In the rows, zero is written as 100.
Each path below is one point turned by a fixed rotation once a step. After each direction that follows a path, write how fast that rotation turns it, in degrees each step (0 if it stays still).
Each turn is a multiple of 5 degrees from 10 to 175, or 0.
Each row of a path follows its step; steps can be skipped.

step 0: 107; 119; 117; 103; 77; 131; 76; 69; 120; 140; 91; 89; 95; 118; 130; 88; 124; 125; 81; 85; 63; 62; 108; 87; 70; 83; 131; 63; 128; 69; 98; 130
step 1: 113; 102; 126; 103; 109; 116; 76; 85; 145; 119; 83; 73; 89; 82; 90; 127; 89; 124; 139; 95; 127; 77; 149; 92; 100; 124; 149; 97; 71; 111; 128; 133
step 2: 86; 97; 101; 124; 75; 114; 111; 99; 82; 129; 90; 119; 153; 141; 124; 111; 71; 91; 115; 129; 106; 91; 176; 116; 77; 98; 124; 94; 96; 116; 87; 118
step 3: 120; 75; 79; 138; 134; 94; 101; 90; 96; 116; 50; 71; 122; 133; 122; 116; 102; 122; 79; 116; 99; 62; 115; 74; 120; 113; 81; 104; 137; 133; 121; 133
step 6: 75; 102; 117; 128; 158; 91; 113; 97; 92; 89; 63; 99; 68; 64; 82; 146; 105; 101; 80; 135; 108; 107; 114; 116; 59; 89; 81; 73; 92; 139; 104; 93
step 7: 121; 112; 93; 109; 135; 66; 112; 65; 43; 114; 94; 87; 129; 106; 93; 97; 92; 128; 114; 108; 114; 172; 87; 131; 75; 73; 97; 97; 95; 106; 82; 101
step 8: 98; 91; 102; 146; 108; 71; 85; 59; 71; 112; 122; 102; 116; 81; 70; 127; 118; 116; 82; 84; 83; 83; 58; 132; 71; 131; 85; 108; 144; 81; 117; 76
step 9: 137; 83; 110; 115; 121; 90; 94; 105; 109; 88; 110; 91; 78; 79; 64; 81; 64; 85; 102; 102; 45; 120; 71; 135; 48; 125; 106; 107; 63; 94; 117; 123
step 10: 81; 71; 121; 104; 64; 101; 173; 71; 93; 102; 124; 76; 79; 93; 91; 82; 102; 112; 89; 111; 85; 126; 106; 122; 65; 93; 113; 93; 117; 51; 105; 130
step 11: 94; 101; 135; 92; 71; 101; 101; 56; 100; 115; 53; 35; 79; 93; 62; 97; 121; 96; 79; 88; 55; 95; 108; 133; 116; 113; 123; 108; 98; 120; 95; 90
Speeds:
89; 105; 97; 101; 111; 94; 96; 99; 104; 93; 107; 104; 102; 92; 101; 85; 102; 108; 100; 118; 105; 91; 100; 99; 102; 85; 96; 120; 107; 119; 91; 101 : 35
113; 97; 106; 105; 86; 102; 88; 111; 97; 94; 100; 100; 112; 90; 102; 93; 102; 93; 92; 108; 103; 105; 96; 97; 98; 109; 78; 108; 108; 94; 107; 118 : 70
91; 108; 93; 117; 110; 83; 107; 103; 98; 86; 104; 102; 106; 97; 91; 98; 105; 99; 101; 103; 96; 116; 90; 113; 105; 103; 98; 81; 103; 105; 110; 102 : 25
105; 100; 101; 90; 112; 122; 92; 98; 96; 103; 111; 105; 99; 93; 86; 99; 93; 118; 93; 100; 100; 108; 92; 115; 92; 94; 93; 97; 106; 92; 104; 91 : 35
112; 90; 94; 88; 112; 91; 92; 101; 90; 92; 94; 85; 103; 104; 92; 84; 97; 115; 109; 90; 94; 100; 105; 95; 112; 101; 99; 99; 88; 101; 100; 109 : 170
88; 88; 106; 100; 107; 107; 97; 111; 94; 89; 122; 99; 101; 107; 105; 105; 95; 96; 96; 100; 101; 91; 103; 106; 91; 120; 100; 97; 85; 110; 91; 105 : 100
